In the rows, 128 means zero.
which system made each run:
D, run 1 (9 x 20):
[[ 84 127  62 116  92 135  77 149 124 119 172 129 112 149 124 101  90  81
  131 129]
 [168 110 146 144  90 162 191 125  97  87 141 158 134 133 138 157 132  88
  122 180]
 [141 157 128 119 150 169 132 155 111 162 129 102 110 122  89 162 136 176
   49 125]
 [ 92 128 168 105 158 131  95 130 168 104 205 133 111  99 107  85 122 125
  141 140]
 [132  99 177 127 137 105 152  67 115  76  83 134 115 157 130 157 166 157
  154 144]
 [ 88 120 108 117 138 100  72 148 143 179  72 109 133 147  88 175 117 120
  109 119]
 [ 93 101  88 121 115 136 151 121 181 137 173 155 162 105 163 140 130  77
  165 149]
 [133 129  92 103  86 150 172  67  62 126 122 127 132 151 157 152 141 151
   97 109]
 [125 130 150  99  95 112  97 184 105 155 154 137 115 126 105 113  79 108
   59 114]]
N, run 2 (9 x 20):
[[117 117  63 146 126 127 181 141 193 149 127 147 145 106 182 164 146 143
  133 140]
 [ 70 171  63 102 115 138 112 114 103 131 162 143  98 138 147 120 115 151
  171  86]
 [146 132 151 124 102 149 160 158  67 132 149 175 122 136 124 156 104  69
  179 129]
 [168 114 150 142 167 131 164 184 119 149 125 143  73 144 130 169 137 180
  112  99]
 [126 118 177 123 180 111  76 124 121 114 155 106  90 142 109  65 127 150
  163  87]
 [184  99 172 162 133 121 123 100 102 117  68 100 169 146 120 112 143  86
  147 141]
 [147 145 107 151 141 117 106 156 155 170  76  81 153 115 111 127 126 148
   55 133]
 [ 99 157 121 119 141 130 106 109 184 139 170 112 180  68 137  72 128 116
  135 139]
 [126 170  92 137  82 134 182  78 118 100  95 149 168 107 173 138 142 133
  147 149]]
W, run 3 (9 x 20):
[[103 132 125  96 149 121 156 146 168 173 142 138 115 100 140 173 140 195
   78 107]
 [ 79 127 134  77 121 142 102  84 117 115 205 135 132 119 127  89 118 102
  159 113]
 [139  86 139 132  76  87 144 134  87  87  97 162  94 180 149 149 111 111
  125 131]
 [121 108 131 127 149 123 101 198 176 157 141 117 100 126  95 149 115 141
   51 139]
 [ 98  99 111 118 155 187 127  83 151 112 179 116 141 127 110 148 158  86
  162 164]
 [120 103 106 111 104 114 137  72  74 125  75 119 113 182 141 169 146 159
  114  99]
 [107 129 180  87 112  95  95 136 146 160 120 116 161 101  99 124 106 125
   49 132]
 [ 96 101 124 127 116 118 157 105 196  81 164 160 141 104 159 124 146 112
  154 177]
 [ 81 142  53 128 108 114 101 130 111 106 109 131  70 172 135 141 122 164
  135 107]]
X, run 4 (9 x 20):
[[157 102 149 145 198 179 128 144 154 134 190  98 114 114 109 103 151 126
  140 129]
 [158  78 176 145 187 120 120  85 140 123 110  95 147 138 126 101 163 124
  174 113]
 [138 131 162 148 149  79  66 126 142 133  65  89 151 127 104  81 119 120
  135 119]
 [123 148  91 165 111  97 113 145 191 140  78 115 183  95 139 111 120  99
  119 161]
 [107 184  64 135 108 126 155 107 134 164  78 135 169 101 160 158 138 142
  147 120]
 [119 215 124 109 103 147 146 146  84 161 143 166 142  89 133 134 105 127
  159 107]
 [172 136 158 126 112 133 195 175 111 142 176 179 121 100 169 126 112 130
  125 111]
 [141  96 135 121 155 106 150 155 131 137 168 145  70 145 169 112 128 186
  127  67]
 [125  97 114 151 167 125  90 169 138 108 164 126  63 166 120  97 118 122
  180 105]]
D, run 5 (9 x 20):
[[ 98 164  89 113 161 180 105 127 130 146 146  93 108 124  89 149 145 178
   83 129]
 [ 90 119 187  91 129 130  98  96 135  94 186 140 140 111 103  95 121  87
  151 152]
 [139  94 180 119 124  95 168  93 129 116  65 139 133 142 133 186 160 157
  104 141]
 [ 64 134  77 108 134 102  78 155 170 173 116 122 115 129 114 156 113 147
  105 109]
 [ 90 105 102 116  96 131 150 101 137  94 175 171 133 131 161 133 123  79
  188 146]
 [152 121 122 113  91 149 167 108  50 143  95 133 123 161 127 184 133 134
   88 115]
 [119 120 131 108 133 135 105 200 150 174 183 132 112 114 107 127  95 113
   73 119]
 [129  97 139 132 141 144 170 109 150  62 185 150  85 131 160 110 154 156
  143 149]
 [120 126 140 120 136 134  86 105  74 102  84  96  88 181  77 150 139 153
  106 127]]
J, run 6 (9 x 20):
[[133 150  59 159 111 171 129 196 112 132 153 138  87 145 121 147 105 109
  126 141]
 [143 137 124 140 158 194 163 118 109 132 110 123 125 135  93 205 164 129
  143 160]
 [139 128 211 100 158 139 111  85  77 123 120 104 118 144  80 128 145 150
  124 112]
 [136  96 202 120 129 102 100 123 149  94 167 124 141 112 119  62 116  92
  118 148]
 [132  88 101 164 114  80 133 128 198  88 105 119 135 130 172  95 137 139
   98 158]
 [ 79 169  50 139 109 103  89 142 151 134  86 117 110 139 124 139 114 156
  107 129]
 [ 90 164 111  97  93 142 134 144 112 175 116 158 155 110 102 202 110  96
  117 143]
 [158 122 165  90 131 157 188 116  96 177 151 139 145 108 139 165 140 153
   81 101]
 [130 135 151 106 155 154 142  99 111 102 209 129 101 115 145  72 138 162
  145 101]]
S, run 7 (9 x 20):
[[131 116  94 121 119 130 134  48 107 135 127  92 172 131 171  80 146 137
  131  90]
 [151 121 133 130  58 115 144 125 114  97 142 139 155 114 158  82  99  92
   68 155]
 [145 158 108 159 121 128 154 202 171 119 134 144  96 104 135 137 119 166
   71 159]
 [111 211 114 139 163 157 125 136 118 112 136 140  88 109 111 128 138 181
  185 120]
 [127 155 197 103 129 122 120 115  69 137 112 157 141 125  97 145 116  97
  193 111]
 [140  64 180 116 157  80 105 157 153 185 119 126 145 135 120 137 120 102
  117  98]
 [117  59  86 146 160 109 115 105 184 117 145  98 120 150 166  93 150 137
  146 112]
 [131 119  70 156  73 129 131  91  92  73  99 122 126 167 156 108 126 107
  134 149]
 [150 170  93 150  83 148 125 175 110 151  98 120 158 110 106 142  99  96
   73 162]]
J, run 8 (9 x 20):
[[ 97 147 184 120 183 111  85  99 164 102 127 117 117 110  93 102 149 160
  173 131]
 [103  79 172 114 105  50 102 128 163 118 100 150 137 139 141 123 110  97
  148 128]
 [127  85  79 135 122  93 112 172 175 179 125 110 137 131 154 120 109 123
   68 106]
 [ 79 147  31 112 121 165 132  96 146 163 144 112 156 114 144 148 141 127
  129 124]
 [127 154 111  94  76 150 163  89  42 134 121 149 134 144 138 165 122 120
  134 107]
 [188 149 167 133 128 172 157 170  70 129 177 138 107 120 118 106 111 122
  105 121]
 [158 134 157 169 178 167 159 123 157  78 158 127 113 107 125 106 164 145
  166 164]
 [116 118 158 147 149  81  94 114 135  75  73 127  87 162 115 120 141 157
  172 131]
 [110 101 150 131 133  85  62 181 163 149 102 122 131 139  88 128  95  83
  119 138]]
S, run 9 (9 x 20):
[[167 157 168 171 107 104 173 152 149  98  82 161 150  95 140 137 130 122
  133 178]
 [125 189 135 139 153  85 102 157 148 152  80 120 121 104 126 110 122 194
  123  97]
 [ 93 167 138 122 137 104 108 115 151 121 147 152 149  94 142  87 117 109
  217 118]
 [144  98 147 131  96  60 157 151 115 143  90 173 129 146 175 142 104 111
  161  94]
 [127 115  80 145 139 101  80 182 142 164 138 108 110 145 146  77  95 122
  125  81]
 [155 123  76 176 129 159 156 140 134 108 156 138 133 130 164 102 132  84
  199 140]
 [202 142 122 167 109 133 156 148  59 140  76 120 131 148 140 125 122 131
  120 108]
 [171 165 155 159 161 149  95 164 138 147 141  89 158  92 100  61 114 109
  114 132]
 [171 129 175 168 162 119 179 116 162  98 113 140 147  97 154 111 160 145
  169 152]]
X, run 10 (9 x 20):
[[158 205 155 131 123 148 120 166  60 132 124 128 103 116  97 109 105 159
  105 111]
 [146 113 148 140 148 147 167 168 190 122 195 146 124  80 148 111 133 129
  103 159]
 [122  92 135 125 168 105 153  87 135 121 109 134 102 153 159 148 166 180
  181  88]
 [118 148 159 133 151 111  52 172 104 135 114 121 100 149  72 114  98 103
  163 110]
 [171  79 113 169 125 133 140 170 171 152 122 115 169 122 133 136 126  64
   99 165]
 [111 122  77 111 136 126 130  66 126 174 102  90 165 132 159 129 153 161
  117  81]
 [109 198 126 121 104 135  92 117  87 103 150 137 142 110 115  72  99  95
  178 128]
 [194 143 145 170  98 132 194 160 121 103 109 151 139 107 155 126 127 132
   96 164]
 [104 151 119 109 164 123 144 129 162 153 142 124 102 104 141 135 150 219
   95  96]]
N, run 11 (9 x 20):
[[ 93 118 108 115  89 121 143 109 185 127 138 140 187  92 142 140 127  83
   97 182]
 [ 80 128  54 107  93 131 168 101 150 124 144 148 127 124 174 165 139 157
  108 136]
 [ 74 134  89  88  85 145 125 130  95 110 185 169  91 147 132 145 102 109
  143 124]
 [139  85 140 119 125 160 171 155  96 121 163 169  88 160 126 190 132 102
  149 137]
 [135  86 153 113 172 142 124 139  99 135 147 119  60 173 103 155 141 172
  114  90]
 [147  80 203 112 158 131  88 103  96 119 145  97 119 154  89  94 132 104
  129 112]
 [182  76 166 146 136 128 132 101 123 132  85  81 162 145 114 125 152 117
   67 144]
 [121 128 113 127 131 128  90 112 166 132 127  71 156 111 113  87 132 143
   42 145]
 [102 140 104 125 102 149 128  74 164  99 151 111 185  91 136  98 140  94
  113 182]]
W, run 12 (9 x 20):
[[ 93  63 105  98 137 144 134 126 143 149 146 130 101 166 114 206 144 126
   96 132]
 [ 81  74 120  67 122 142 114  80 117 147 161 111 135 155 112 162 139 115
   80 118]
 [ 93  67 141  82  80 104 134  74 127 105 134 134 141 150 139 152 131 112
   71 148]
 [ 75  98 114 103  93  97 113 118 169  94 134 132 109 139 128 143 125 149
   54 163]
 [ 52 125 104 105 108 134  93 113 162  89 142 136 108 135  93 162 127 119
  108 181]
 [ 63 116 117  94 114 128 123 107 126 115 108 155 100 156  99 212 138 132
  132 153]
 [ 63 104 148  65 129 107 115 120 138 162 134 152 117 139 107 196 125 140
  105 111]
 [ 70  67 139  71 110 102 122 106 149 136 174 158 129 139 139 154 119 100
  123 121]
 [ 89  59  92 100  85 100 122 130 136 115 155 148 101 173 152 150 111 109
   93 126]]

runs to name:
run 13 (2 x 20):
[[ 90 144 101 147 142 100  67 154 139  89 110 125  65 160 107 113 116 149
  163 128]
 [105 140  96 146 122 133 109 132 121 136  90 142 151 139 109 168 122  66
  211 148]]
 -> S
run 14 (2 x 20):
[[121 125  92 146 120 117  78 190 151 121 172 122 106 130 130  67  88  99
  119 125]
 [123 116  60 162 116 152 165 126 167 124  98 136 150 130 145 184 152 103
  143 179]]
 -> J
run 15 (2 x 20):
[[ 99 139 152 105 142 124  64  90 109 134 145 105 159 125 100  76 115  86
  177 107]
 [184 119 150 169  84 103 144 132 120  98  79 125 167 127 148  98 120  86
  109 162]]
 -> X
run 16 (2 x 20):
[[140 113 100 128  86 131 129 107  91  97 179 130 130 139 173  54 108  96
  132 111]
 [178 126  83 179 110 180 160 166  99 103 129 122 109 151 124 143 129  99
  112 169]]
 -> N
run 17 (2 x 20):
[[170 118 155 139  67  84 157 120 107 102 105 144 156 119 172  86 110 114
   93 132]
 [143 113  63 178 111 115 126 184 178 107 125 119 106 133 156 102 117 133
   88 151]]
 -> N
run 18 (2 x 20):
[[120 136 129 135 114 132 183 144 156 111 151 192 135  99 157 162 130 102
  187 163]
 [127 159 103 103 138 159 153 105  62 164 118 123 106 147 125 177 145 178
  129  81]]
 -> D
run 19 (2 x 20):
[[141 142 117 121  92 119 112 122  40 132 112 138 119 164 138 110 100 103
  166  80]
 [193 114 146 159 138 144 144 216 117 167 135 135 122 128 118 137 106  90
  108 127]]
 -> N
run 20 (2 x 20):
[[100  81  84  99 107 108 104  74  93 154 105 109 137 178 148 137 130 122
  129  78]
 [134  73 101 127  68 103 126 159 127 145 133 142 149 147 150 126  92  58
   92 137]]
 -> D
run 21 (2 x 20):
[[115 166  66 152 145 144  73 134 134 139  91  70 122 139  96 113 132 151
   98 128]
 [122 173 120 132 120 169 155  85 134 124 137 135 195  83 129 135 144  86
  173 168]]
 -> S
run 22 (2 x 20):
[[179 158 129 170 102 129 129 180  88 145  80 134 148 128 116 129  98  75
  141 138]
 [154 138  95 130 129 140 159 154 154 189 142 109 166  90 162 122 129 150
   59 108]]
 -> X
run 23 (2 x 20):
[[135  71 157 135 121  74  85 169 159 113 128 119 105 148 122  86 101 112
   82 129]
 [132 108  81 182 130 129 146 141 182  74 105 132 103 140 143 145 152 136
  137 185]]
 -> D
run 24 (2 x 20):
[[168 115 133 153 129 153 156 108 117  96 169 129 152 119 160  70 132  81
  185 137]
 [201 111 160 169 109 100 154 163  98 115  74 125 117 148 141 120 121 136
   85 129]]
 -> S
run 25 (2 x 20):
[[164 101 196 108 152 137 148 171 127 162 167 133 115 112 108 140 122 136
   64 117]
 [131  67 140 130 164 149 135  93 154  90 196 112 114 134 148  83 157 126
  140 133]]
 -> W
run 26 (2 x 20):
[[122 155 105 123 167 166 124 189 136 168 200 140  98 108 125 117 110 131
  157  99]
 [163 148 164 135 161 161 168  99  79 110 146 141 117 125 139 118 152 142
  201 104]]
 -> N
